[[137 120 113 107 119 129 118]
 [115 131 128 136 122 124 122]
 [123 113 119 115 121 130 122]] Answer: 113

[132 155 145 139 116] Answer: 145

[137 151 138 153] Answer: 138

[ 99 107 100  99] Answer: 100

[157 108 107 123 110 154] Answer: 107

[[125 137 132 106 128]
 [124 135 134 106 128]] Answer: 132

[[128 122 135 157 125 124]
 [118 133 124 143 138 132]
 [124 137 118 135 138 134]] Answer: 135
---
Input:
112  122  126  127  132  130  120  127  130  127  122  128  130
107  122  129  127  131  130  119  127  130  127  122  127  131
108  122  128  127  132  130  119  127  130  127  122  127  131
106  121  129  126  131  129  119  127  130  127  122  126  131
110  122  127  127  131  130  119  127  130  127  122  127  130
111  122  127  127  132  130  120  127  130  127  122  127  130
107  122  128  127  131  130  119  127  130  127  122  127  131
Output: 122

Input:
128  127  130  131  136  136  122  128  130  118
131  125  126  135  138  142  117  124  127  123
115  122  131  127  120  114  150  120  134  128
138  133  123  128  133  134  116  136  121  132
124  126  129  125  128  122  134  130  128  126
Output: 128

Input:
121  142  115  136  123  131  129  137  130  139
124  130  126  123  113  121  127  127  135  122
135  113  138  124  131  122  128  118  127  114
121  136  125  118  106  120  125  129  138  127
136  115  143  123  140  130  126  125  122  121
Output: 137

Input:
127  128  135  156  127  124  126  116  127  132
132  131  129  131  130  132  130  115  124  125
129  129  128  129  124  130  131  129  130  128
130  128  128  103  127  128  139  125  125  126
132  125  126  128  131  131  115  128  127  131
126  127  130  129  129  126  134  127  130  129
130  131  135  142  129  126  123  133  128  120
132  133  125  134  127  127  120  126  126  129
131  127  132  124  125  128  118  133  130  131
134  135  127  123  122  133  135  129  129  129
Output: 116

Input:
131  130  127  134  120  129  121  131
138  135  127  124  126  132  144  131
135  136  127  132  133  126  121  125
120  125  129  127  137  127  133  124
128  109  128  128  137  125   98  130
126  117  127  125  123  126  139  127
130  102  128  126  133  128  113  127
Output: 129
---
[[139, 117, 110, 119, 128], [112, 121, 127, 124, 130], [154, 137, 127, 137, 115]] Out: 110
[[128, 123, 126, 117], [108, 121, 110, 105], [101, 135, 104, 111]] Out: 123
[[122, 107, 109, 114], [113, 108, 98, 104], [119, 112, 104, 132]] Out: 107
[[124, 135, 136, 128, 132, 134, 137], [126, 106, 119, 112, 114, 119, 109], [128, 123, 116, 125, 123, 115, 114]] Out: 132
[[136, 122, 108, 118], [144, 119, 134, 114], [154, 136, 134, 139]] Out: 122
[[112, 133, 113, 110, 99], [139, 113, 129, 139, 135], [122, 140, 146, 137, 133]] Out: 113
---
[[147, 100, 111, 132, 143], [108, 157, 117, 135, 123], [141, 124, 109, 133, 130]] | 130
[[125, 133, 112, 123, 122, 133], [119, 116, 158, 142, 100, 116], [120, 111, 132, 127, 122, 148]] | 148
[[121, 128, 131, 121, 128], [131, 127, 148, 125, 127], [124, 127, 152, 125, 130]] | 130
[[143, 145, 123, 106, 124, 137], [103, 128, 111, 135, 134, 128], [122, 123, 124, 130, 119, 139]] | 139
[[125, 142, 134, 131, 133], [121, 122, 139, 131, 131], [156, 135, 145, 142, 142]] | 142
[[134, 117, 132, 128, 124], [113, 105, 114, 147, 133], [134, 147, 124, 136, 147]] | 147
[[137, 116, 128, 156], [125, 154, 104, 132], [131, 134, 106, 152]] | 152
[[155, 125, 156, 111, 101], [142, 124, 140, 146, 120], [147, 140, 121, 100, 100]] | 100
[[119, 120, 106, 106, 138, 128], [113, 134, 121, 130, 129, 130], [155, 106, 149, 126, 136, 135]] | 135
[[111, 140, 119, 151, 131, 128], [125, 128, 122, 128, 112, 136], [132, 132, 117, 115, 116, 126]] | 126
---
[134 137 158 122 131 104 121] result: 122

[[154 121 131 132]
 [152 134 109 105]
 [158 130 130 142]] result: 121

[137 141 142 138 126 105] result: 137

[[125 125 126 124]
 [113 111 125 153]
 [127 129 117 102]] result: 113

[123 111 115 150] result: 123

[[134 132 112 114 133]
 [107 103 128 131 109]
 [116 116 132 127 117]] result: 109

[[141 117 134 104 111 130]
 [131 126 131 115 125 126]
 [139 126 129 121 115 114]] result: 114

[147 109 100 130 131] result: 130
---
[[133 131 131 132]
 [129 131 127 122]
 [125 151 134 113]] 134

[[131 131 136 114 147 156]
 [137 146 112 122 137 132]
 [132 125 143 122 123 119]] 123

[[129 112 133 108 112 126 148]
 [139 147 116 131 111 112 121]
 [112 119 149 119 105 144 126]] 144

[[111 148 124 128 116 108 126]
 [151 118 127 142 121 115 135]
 [154 110 130 140 126 127 133]] 127

[[125 131 121 125 131 134 131]
 [135 120 147 134 125 123 126]
 [118 139 104 120 138 124 122]] 124

[[116 132 105 134 119 134 119]
 [135 115 124 138 132 131 107]
 [126 132 131 125 125 127 134]] 127

[[151 141 113 130]
 [152 153 118 112]
 [114 137 127 124]] 127

[[139 110 129 109 122 134]
 [139 128 107 138 131 132]
 [124 119 148  98 119 131]] 119
